In the rows, 128 means zero.
Named turns come first, each shown by rows before and after it. Which turns, in which order, take the first row of each pair that follows to the second? Write the first one first, as in the answered first pair.
U (before |-> after):
[178  98 113 121 148 125 100 116] |-> [ 79 103 121 147 124 159 107 105]
[135 153 131 127 140  86 106 100] |-> [ 93 166 104 144 119 121 137 125]
[180 147  91 137 141 109 145 127] |-> [103 137 144 149 135 109 111  71]
B (before |-> after):
[137 130 137 131 119 102 124 141] |-> [140 121 129 122 115 138 133 153]
[118 149 146 105 127 119 125 123] |-> [138 140 146  95 130 129 122 124]
[130 125 120 152 120 104 126 135] |-> [148 116 114 137 117 135 129 144]
G (before |-> after):
[ 64  69 126 184 144 145 104  72] |-> [ 89 201 126 123 140  47 154 133]
[127 136 142 157 136  83 117 100] |-> [170 137 141 130 141  89 122 114]
[164 105 129 124 140 124 109 118] |-> [114 111 133 152 134 111 107 105]
[175 148 116 144 142  91 127 141] |-> [172  98 116 163 143 130 107 119]
F (before |-> after):
[156 165  87 130 158 107 171 193] |-> [164 166  95 114 160 107 171 193]
[ 99 173  96 127 118 140 173 168] |-> [104 187 107 124 123 101 163 160]
[214 121 152 120 147  76  89 119] |-> [213  84 132 108 131 175 104 139]
[ 84 151 165 118 115 140 130 123] |-> [ 83 148 162 119 115 145 134 123]
C (before |-> after):
[103 127 100 167 119 147 147 138] |-> [ 80 125 130 156 120 153 133 118]
[105 106 112 156 127  70 129 107] |-> [119  79 137  95 121 169 123 110]
[114 152 131 140 133  69 122 122] |-> [134 125 149  82 127 168 120 128]
Pairs:
Each pair is two turns apart.
[112 117  96  96  93 189 139 171] |-> [ 63 138  88 154  93 117 140 157]
G then C
[164 123  84 149 125 139 153 167] |-> [167  97  90 166 131 128 133 144]
F then G
[125 104  95 169 124 145 137 139] |-> [166  95 125 146 143 113 105 114]
U then F
[ 89 155 192  87 124 112 114 102] |-> [ 87 160 152  82 107 174 155 148]
G then U
[120 147 127 118 117 111 130 152] |-> [131 146 134 112 121 106 122 146]
F then B
[138 134 133 102 120 146 146 139] |-> [120 144 138 129 127  94 141 126]
C then U
[161 174 124 117 144  95 127 134] |-> [176 131 145 104 150 137 105 113]
U then B
[152 120 114 148 145  93 120 121] |-> [157  93 117 141 144 132 111 118]
U then B
[105 100 118 167 134 112 116 108] |-> [124  98  97 169 133 117 128 126]
C then C
[126  72  90 148 114 198 150 161] |-> [209 112 118 123 147  64 123 147]
G then U
[133 106 137 147 141 124 127 109] |-> [152 105 132 134 142 132 132 117]
F then C
[164 126 113  90 113 138 138 138] |-> [114 132  96 151 109  93 140 126]
F then B
[ 91 158  88 148 109 119 160 182] |-> [ 44 146 136 155 114 110 126 132]
U then U
[196 121 130  94 137 106 119 126] |-> [121  90  85 162 112 167 142 135]
G then U
[124 128 143  82 127 203 126 117] |-> [ 81 143 173 102 130 148 109  83]
C then C
[133 168 110 132 112 148 164 152] |-> [170 131 108 132 121 169 150 142]
F then G
[ 84 118  95 195 127 108 141 125] |-> [115 109  71 183 125 144 156 151]
C then C
[ 98 131 128 122 116 158 133 130] |-> [106 151 142 119 124 106 124 120]
F then F
[148 134 117 146 128 129 139 153] |-> [108 137 156 135 125 135 122 124]
B then C
[109 139 151  70 115 157 153 180] |-> [178  94 162  76 142 122 113 147]
B then G
[156 131 161  70 129 180 105 132] |-> [165 134  95 109 121 185 142 173]
G then U
[135 111  54 163 113 171 163 152] |-> [199 121  69 149 140  92 144 140]
F then G
[106 133 118 160 130  90 127 117] |-> [168 133 137  89 134 130 126 133]
F then C
[145 116 131 130 139 148 128 116] |-> [136 154 131 124 135 116 141 127]
G then G
[ 99 127 165  93 109 167 135 108] |-> [158 156 100 131 117  90 166 154]
C then F
[187  94 117 116 144 152 119 135] |-> [118  84 104 158 127 176 128 125]
G then C
[111 118 155 107 134 142 140 110] |-> [141 115 153 102 140 133 135 111]
U then U
[131  86 147 119 138 122 110 114] |-> [ 94 131 114 127 115 125 152 154]
U then G
[121 116 128 163 138  99 110 102] |-> [ 79 138 137 148 125 126 123 111]
C then G
[118 120 127 108 115 169 128 132] |-> [131 129 142 124 133  93 106 111]
G then B
[123 116 158 146 123 113 112  98] |-> [118 101 132 161 117 145 128 113]
B then F
[171  75 140 125 133 157 109 105] |-> [105 179 133 103 106 117 165 151]
B then G
[132 110 162 110 127 165 128  86] |-> [130 106  92 173 122 147 156 118]
F then C
[132 160 131 127 129  88 145 156] |-> [102  93 132 168 127 136 119 118]
G then G
[164 124 180 103 149  72 109 136] |-> [151 113 186  70 136 156 121 148]
B then U
[122 123 129 123 120 163 139  87] |-> [145 123 119 146 134 111 132  82]
C then U
[177  80 120 138 146 146  85 109] |-> [ 85 105  95 191 121 145 112 119]
C then U
[109 156 156 104 128 128 120 120] |-> [140 123 126 113 130 175 123 134]
U then G
[145 115 134 103  95 160 125 142] |-> [167 116 107 125 102 130 133 154]
C then B
[145 182 168  41 117  84 106 109] |-> [ 80 115 111  93  88 226 134 128]
G then U
[137 148 170 105 108 129  92 117] |-> [ 95 125 123 165  95 151 109 126]
F then F
[117 105 122 156 123 127 127 116] |-> [115 108 141 141 126 127 114 108]
U then C
[116 110 126 155 115 126 100 132] |-> [118 132 148 107 111 142 107 140]
G then C
[120 106 100 164 140 148  99 114] |-> [132 104 106 160 146 141  91 110]
U then U
[ 60 108 172 131 115 146  97  80] |-> [108 163 161  57 104 176 140 144]
G then F
[123 164 107  86 103 174 172 181] |-> [ 37 166 146 125  98 136 142 128]
F then C
[142 144 120 116 129 135 145 151] |-> [148 105 133 127 137 145 116 121]
G then U
[140 144 100 144 130 110 142 152] |-> [156  98 116 139 135 147 116 128]
F then G
[148 104  98 122 118 175 143 145] |-> [112 161 102 125 111 121 165 159]
G then G
[118 110 150 130 132 125 109 103] |-> [104 104 133 147 125 143 121 110]
B then F
[118 161 139 120 119 131 125 143] |-> [109 154 128 132 116 142 129 145]
F then F
[144 130 109 120 126 118 153 150] |-> [143 129 149  94 131 117 131 126]
C then G
[114 127 133 107 127 150 126 140] |-> [100 134 143 114 126 131 118 130]
C then C
[145 123 149 113 140 114 122 110] |-> [100 122 144 131 126 137 130 107]
C then U
[129 134  99 103 115 141 139 147] |-> [132 103 122 105 122 156 115 120]
U then F
[116 107 164  97 128 181 116 103] |-> [ 91 182 130 119 116 105 159 145]
F then G
[ 92 177 101 127  96  94 138 127] |-> [145  81 106 147 117 133  90  88]
B then G
[113 166 143 109 137  90 120 116] |-> [102 166 134  93 124 147 138 135]
U then C
[141 145 141 115 139 113 105 124] |-> [130 157 113 136 130 108 125 143]
B then C
[ 62 121 143 123 125 160 113 101] |-> [118 149  79 159 136  81 142 144]
C then F
[107 153 139 123 107  84 121 133] |-> [106 114 142 110 102 167 117 130]
C then G
[146 121 129 123 109 144 137 146] |-> [118 140 131 134 104 123 142 144]
G then G
[ 81 179 137 119 106 114 159 135] |-> [156 170 123  85 118 132 164 158]
U then B
[149 100 146 149 144 133 104 107] |-> [174 106 125 146 143 137 122 129]
U then U
[104 131  81 157 100 160 165 169] |-> [ 86 137 174  86 106 175 120 119]
F then C
[ 70 117 155 128 127 175 147 112] |-> [151 169 154  79 142 110 157 142]
G then U
[ 93 112 115 139 117 129 164 151] |-> [121 130 117 123 123 103 168 161]
G then F
[ 81 149 136 123 118 164 138 152] |-> [170 138 143 118 150  88 108 138]
C then U
[170 175 155 123 129  93 128 145] |-> [138 154 194 104 124 132 106 118]
B then U
[113 115 151 108 132 135 115 120] |-> [105 139 122 135 128 101 137 138]
U then C
[140 118 111 157 124  68 116 118] |-> [ 84 135 103 163 104 104 139 134]
B then B
[151 139 144 124 138  79 111 114] |-> [102 167 152 112 122 101 129 122]
U then F
[214  96 105 111 145 108 121 133] |-> [142 137 118 151 140  33 121 113]
B then B
[136 140 179  89 123 131 120 105] |-> [ 80 152 150 121 103 151 147 122]
F then G
[156 165 121 132 128  68 134 131] |-> [123  92 110 151 113 183 129 120]
B then G
[173 146 140 119 150  73 127 128] |-> [158 169 141  83 132 112 150 151]
U then G
[118  99 105 146 142 149 139 123] |-> [148 137 103 115 144 127 156 147]
G then G
[120 131 160  90 132 166 112 130] |-> [149 146 120  96 129 157 140 167]
G then U
[143 113  96  81 127 130 129 136] |-> [136 120 120  73 132 114 118 121]
C then F
[100 123 123 133 104 167 139 143] |-> [169 124 121 136 129  90 119 136]
C then U
[130 111  93 176 136 109 150 113] |-> [147 133 105 156 143  79 145 113]
U then G
[104 166 178  61 112 103 151 112] |-> [103 149 177  99 124  60 130  87]
F then B
[ 83 111 135 121 111 180 146 106] |-> [131 137 134 138 135  57 131  97]
U then C
[111 148 172 114 150 150 102  91] |-> [113 178  98 162 138 124 152 148]
C then B
[131 108 125 143 134 118 115 108] |-> [111 140 116 143 126 108 139 130]
G then U
[ 65 195 165 132 115  96 155 125] |-> [100 184 187 118 134  67 129 105]
U then U
[187 109 102 142 141 113 136 143] |-> [116  79 141 157 132 151 109  99]
G then C
[123 104 142 135 124 112 136 127] |-> [143 103 136 124 125 121 142 138]
F then C
[161 102 132 108 136 169 109 118] |-> [ 72 156 138 128 116 137 129 121]
U then G
[111 152 133 101 117 143 139 134] |-> [128 151 106 138 126 103 140 135]
G then C
[ 84 122 134 186 120 128 151 153] |-> [146 124 176  97 129 172 138 156]
F then C
[124  92 138 104 121 156 122  98] |-> [ 81 122 111 127 105 144 149 115]
U then G
[174 139 115 122 148 119 124 146] |-> [117 108 107 167 137 152 121 126]
F then G
[113 133 119 165 116 105 118 116] |-> [160 148 127 126 126  96 118 131]
U then F
[141 127 116 112 138 138 146 140] |-> [100 128 137 129 137 121 133 116]
F then C
[105 125 154 157 158 140 113  96] |-> [122 109 140 166 159 151 115 103]
B then F
[100 145  89 158 122 127 157 162] |-> [143 113 162 118 153  98  90  97]
G then U
[140 133 111 166 152  80 129 123] |-> [133 130  94 138 134 169 157 156]
G then B
[172 118 139 122 133 131 126 127] |-> [138 122 106 152 119 145 148 143]
U then C
[130 153 114 122 117 112 145 141] |-> [ 99 138 117 141 113 122 140 130]
G then B
[109  90 126 152 129 162 118 112] |-> [137 157 131 129 135  75 131 135]
F then G
[103 119 144 103 138 165 117 124] |-> [ 79 142 138 113 132 145 127 130]
G then F
[180 122 111  96 131 157 140 142] |-> [ 86 157 126 103 110 161 156 135]
B then C
[188 108 129 121 113 132 122 142] |-> [148 111 131 113  98 175 131 143]
C then B
[166 144 132 101 136 143 135 148] |-> [107 112 126 171 133 127 114 109]
G then F
[158 120 115 128 149 113 101 130] |-> [148 104  98 143 143 135 111 136]
F then F
[ 83 114  84 139 136 146 153 151] |-> [174 102  99 100 160 116 132 146]
F then B
[120 155 136 120 141 125 141 154] |-> [133 151 140 125 148 104 130 145]
F then B
[169  98 127 126 143 129 135 118] |-> [140  86 127 145 138 145 134 108]
G then B
[ 81 105 138 160 111 147 137 119] |-> [104 158 158  94 108 135 152 143]
G then C
[103 123  91 120 114 152 143 151] |-> [156 110 125 107 139  97 101 120]
U then C
[133 119 156 151 133  97  95  99] |-> [182 123 128 142 135  94 111 129]
U then U
[ 64 120 106 177 112 142 141 111] |-> [118  90  98 147 116 196 141 126]
B then B
[204 139  90 158 138 135 126 136] |-> [196 145 138 142 147  95  94  96]
B then U
[106  79 122 173 123 161 111  93] |-> [ 95 158  96 177 116  91 152 137]
C then G
[123 103 146 117 138 168 109 103] |-> [108 123  92 171 131 133 139 130]
U then F
[118 146 123 130 124 123 132 132] |-> [145 123 129 125 133 131 120 124]
U then G
[119 111 192 148 151  73  97 102] |-> [205 107 115 145 153 102 141 171]
F then C
[101 181 146  82 121 148 144 152] |-> [ 71 127 146 122 122 188 122 121]
G then G
[ 98 142 111 161 121  96 133 141] |-> [113 143 165 111 130  97 103 115]
G then C
[103 124 163 167 128  96  85  91] |-> [139 182 113 153 123  71 135 154]
U then F
[121 114 138 163 137 131 129 126] |-> [145 131 153 140 144 107 125 127]
F then G
[171 114 139 120 155  99 114  77] |-> [155 103 153 107 149 137 109  72]
G then F
[ 69 164  62 186 103 111 182 184] |-> [183 100 206  59 152 131  72  90]
U then C
[103  99 115 177 125 138 115 107] |-> [112 115 121 177 132  95 110 104]
C then F
[143  97 152 110 155 149 119 114] |-> [135  98 114 163 156 108 131 123]
C then G
[206 111 128  94 146 139 122 140] |-> [151  90  78 164 129 165 142 150]
G then U
[ 86 133 126 159 116 104 136 135] |-> [ 90 145 139 115 108 145 147 150]
C then G
[106 151 124 128 115 119 143 152] |-> [126 119 157 109 126 131 107 119]
G then U
[116 105 136 138 130 152 116 103] |-> [113 116 145 139 133 124 111  94]
B then F
[150 120 123 108 125 172 142 149] |-> [121 111 140 157 136  97 106 101]
G then B
[ 95 184  88 137 149 107 175 172] |-> [174  68  95 160 179 141 112 118]
B then G
[ 97 115  84 177 104 150 161 144] |-> [ 99 107  96 155 101 182 157 142]
C then C
[109 152 148 134 126 117 124 116] |-> [138 149 147 127 134 104 119 117]
U then U
[120 116 105 152 126 101 129 130] |-> [151 120 134 113 136  93 117 121]
U then F
[159 131  93 112 127 174 173 188] |-> [199 150 139  85 151  93 137 156]
C then G
[191 143 136  95 140  71 126 135] |-> [ 83 119 143 169 128  74 110  93]
G then G
[164  99 133 107 128 171 122 121] |-> [169 114 106 155 138  91 124 123]
C then G
[109 149 152 104 101 124 118 106] |-> [112 157 133 124 102  94 123 114]
C then C
[129 135  76 174 137  93 155 154] |-> [172 121 123 141 156  61 113 119]
U then G
[117 116 128 138 151 131 114 135] |-> [119 127 137 116 146 141 120 143]
G then C
[127 155 129 119 126  99 140 139] |-> [108 107 127 150 128 137 117 112]
G then G
